In the rows, 128 means zero.
One turn moves every row onto another: examples first, then more rows asked
K8: [ 85 135 113 127 119 125 123 143 126 165 120 120]
K349: [163 130 114 106 145 118  89 129 140 132 119 162]
K744: [108 144  92 118 119 120 130 145 140 170 121 129]
K479: [150 113 138 101 160 126 137  95 154 143  91 140]
K50: [156 113 154 128 140  93 176 116 137 151 118 132]
K558: [127 109 179 143 136 105 167 122 119 138 122 128]
K489: [146 137 118 122 125 173 132 151  97 114 147 123]
K404: [131 116 142 125 133 169 133 137  86 124 134  98]
K139: [155 125 173 120 125 119 161 142 159 159 123 101]
K765: [167 133 133 127 132  98 175 130 145 138 131 157]
K323: [117 105 167 117 157 137 127  98 133 132  92 131]
K561: [130 143 132 116 139 150 123 128 144 103 120 179]
K851: [138 131 130 118 139 129  79 138 125 117 127 165]
K596: [122 113 153 122 145 129  77 129 113 124 116 144]
K13: [107 134  99 116 124 115 132 136 139 178 113 118]
K826: [105 123 163 125 144 151 117 118 127 107 112 155]
K371: [151 105 135 113 144 156 143 121  97 147 119  82]
K64: [176 140  96 108 131 160 144 143 115 129 140 123]
K638: [158 138 117 102 149 133 135 112 161 125 107 168]
K553: [133 142 178 135 111 137 150 165 146 130 144 124]
K918: [155 152 156 125 110 131 156 165 161 135 145 134]
K376: [137 102 151 113 154 117  86 112 121 144 103 128]
K601: [174 132 107 105 120 119 126 117 130 112 123  82]
K44: [161 113 126 101 154 109  93 113 138 149 104 139]
K849: [145 142 143 140 122 112 166 145 133 117 143 169]
K556: [ 95 144 102 125 116 126 124 149 132 161 125 131]
K158: [136 125 137 122 115 134 114 123 107  98 127  76]
K361: [167 145 102 112 111 128 121 132 127  96 136 100]
K129: [154 119 129 112 123 121 123 113 117 114 118  68]
K303: [144 141 122 122 107 137 113 136 113  87 140  97]
K529: [132 126 189 131 119 129 154 151 144 145 131 103]
K535: [ 94 128 113 122 124 119 128 135 129 176 112 111]
K724: [170 141 153 115 119 119 164 151 168 152 133 121]
K348: [179 120 106 102 142 150 149 124 115 150 123  97]
K658: [121 126 170 150 124 116 159 140 116 117 139 151]

K50 turns into K849
K553 turns into K139
Now these:
K8 turns into K13
K638 turns into K826
K596 turns into K44
K489 turns into K371
K361 turns into K158

One turn moves every row onto another: examples first, then more rows asked
K885: [ 98 152 126 123 122  93 122 196 143  85 181 164  74 166]
K966: [ 99 109 104 163 152 131 166 140 176  63 172 128 111 164]
K742: [ 90 124  98 142 126  90 111 182 127  65 177 158 101 176]
K513: [ 87 127 110 120 130  92 135 189 145  71 198 158 103 175]
K836: [ 83 139 159 151 123 108 129 153 129 109 155 174  72 151]
K551: [124 128 106 125 147 163 131 199 177 104 180 129 147 145]
K631: [106 136 141 166 137 141 178 147 136 118 143 138  71 154]
K78: [105 126 150 161 130 139 120 157 118 144 127 153 110 148]
K567: [111 106  99 132 148 152 131 177 172  99 183 130 162 155]
K261: [114 137 118 141 154 145 170 170 191  74 179 125  89 151]
K138: [103 108 113 149 152 147 105 164 144 105 148 134 170 150]
K282: [ 86 133 122 119 123  83 131 179 143  82 192 163  88 174]
K47: [112 135 132 118 157 162 127 197 171 113 169 129 149 138]
K650: [116 125  91 144 147 161 112 179 179  74 160 121 117 139]
K832: [ 93 114 163 123 133 136 157 149 145 149 167 155 117 151]
K791: [ 99 151 114 124 130 104 126 209 143  74 189 153  87 167]
K210: [101 127 140 173 137 139 176 142 131 118 139 143  76 156]
K72: [ 88 126 113 141 119  83 116 170 128  76 175 168  91 176]
K495: [ 96 106 123 124 155 150 133 169 162 107 172 134 170 152]
K125: [117 122  96 132 150 160 126 180 190  74 176 119 121 138]
K952: [ 85 131 122 135 129 150 166 195 124 147 170 134 121 182]
K452: [ 86 122 109 155 128 149 146 190 105 140 151 137 124 185]
K915: [106 108  91 139 146 152 128 165 182  75 176 125 128 146]
K746: [110 141 165 132 135 152 137 171 140 153 146 154 101 143]
K852: [130 132  98 146 144 164 108 196 157  99 155 127 145 148]
K105: [117 110  89 154 146 152 113 176 153  96 159 131 161 158]
K923: [ 82 141 164 146 126 108 136 158 133 109 160 176  69 151]
K641: [ 97 145 114 140 120  93 109 189 128  83 163 160  78 167]
K689: [ 78 118 113 146 128 145 163 184 112 140 169 138 134 188]
K456: [118 137 119 137 153 162 100 192 148 110 139 128 149 138]
K908: [111 122  95 184 150 137 133 150 154  61 139 123  99 158]
K235: [ 80 133 158 150 126 104 136 147 129 106 159 180  78 154]
K56: [110 111  85 152 147 152 110 166 174  68 162 123 127 148]
K824: [ 89 101 148 152 133 129 138 135 128 140 145 157 127 154]
K705: [ 81 137 162 144 122 105 140 151 134 108 168 179  76 153]
K299: [125 152 109 164 148 152 139 177 171  71 146 119  79 152]
K265: [104 131 143 164 140 139 186 145 138 118 152 139  77 154]
K117: [ 89 138 117 149 128 154 150 208 110 143 157 131 114 177]
K314: [ 99 124 141 171 137 139 181 140 134 116 148 141  79 158]
K857: [101 146 105 141 130 101 104 202 126  72 161 151  84 169]

K631 turns into K210
K495 turns into K47
Now these:
K513 turns into K791
K689 turns into K952
K567 turns into K551
K915 turns into K125
K235 turns into K705
K746 turns into K78
K966 turns into K261
K72 turns into K282

One turn moves every row onto another: examples first, then more rows asked
K548: [130 149 121 159 139 154 141 144 118 126 131 158 182 172 110  97 176 111]
K288: [157 110 124 118 104 135 133 138 152 115 172 128 143 164  82  83 160 163]
K48: [118 133 153 174  95 159 109 128 149 114 116 168 187 155 135 111 148 131]
K94: [131 141 158  95 117 152 146 153 122  93  88 162 144 128  86  78 165 136]
K916: [164 121 149  93  74 171 110 130 150 146  84 124 169 148  77  97 170 169]
K980: [174 114 130 100  71 175  96 128 136 127 100 122 150 161  95  71 156 182]
K230: [148 156  99 135 103 163 114 134 104 124 101 147 182 201 140  76 172 146]
K599: [127 103 136 153  79 138 147 190 127 151  88 169 162 156  75  47 159 127]
K247: [171 115 148  89  70 168  99 123 131 140  92 132 169 151  89  73 155 175]
K108: [135 115 123 132  79 127 152 184 129 135  94 188 166 178  83  42 164 132]
K187: [119 146 146 161  82 151 107 129 131 106  94 160 187 167 156  97 152 139]
K961: [152 152 130 140 119 190 112 131 118 132  98 166 197 176 103  94 179 121]
K215: [153 102 132 120  99 125 127 131 147 140 168 124 159 155  81  84 148 161]
K935: [144 125 115 176 116 166 112 141 119 161 127 116 177 175 119  95 167 125]
K414: [129 139 145 158  83 153 108 122 143 108 117 169 195 172 143 104 153 145]
K234: [120 132 149 177  78 151 100 129 135 124 101 141 180 165 156 103 143 142]
K293: [127 126 167 120  98 156 136 161 132 146  62 104 145 118  92  91 161 142]
K343: [140  97 109 146  68 123 139 180 130 155 107 163 158 182  91  41 158 146]
K75: [139 108 159 134 104 178 119 156 133 143  91 107 133 112  83  86 155 138]
K66: [121 146 153  98 120 122 167 161 136 108  97 150 154 133  87  90 172 138]
K825: [153 113 126 120  91 126 131 134 161 148 148 106 155 164  84  95 165 172]
K973: [132 141 121  98  96 101 154 149 128 114 113 118 146 172 122  72 164 178]
K626: [132 131 127 104  91 100 144 152 109 114 112 113 140 161 128  50 146 168]
K34: [127 130 126 116 106 113 148 161 111  99 111 116 124 155 128  57 152 165]
K510: [126 149 123 160 119 165 118 154  95 142  74 124 169 171 143  81 170 126]
K149: [130 108 174 130  99 153 128 150 123 157  80 106 144 109  90  76 148 137]
K608: [130 140 166  92 120 130 158 145 124 100 101 168 157 124  81  74 157 136]
K416: [146 101 132 140  63 158 125 178 127 156  74 169 168 166  82  44 161 136]
K148: [147  93 123 144  67 147 131 175 139 161 112 173 171 173  68  52 161 140]
K657: [116 133 149 184  94 137 113 132 143 116 123 147 177 162 149 103 143 133]

K94 turns into K34
K935 turns into K961
Now these:
K608 turns into K626
K916 turns into K293
K599 turns into K108
K187 turns into K657

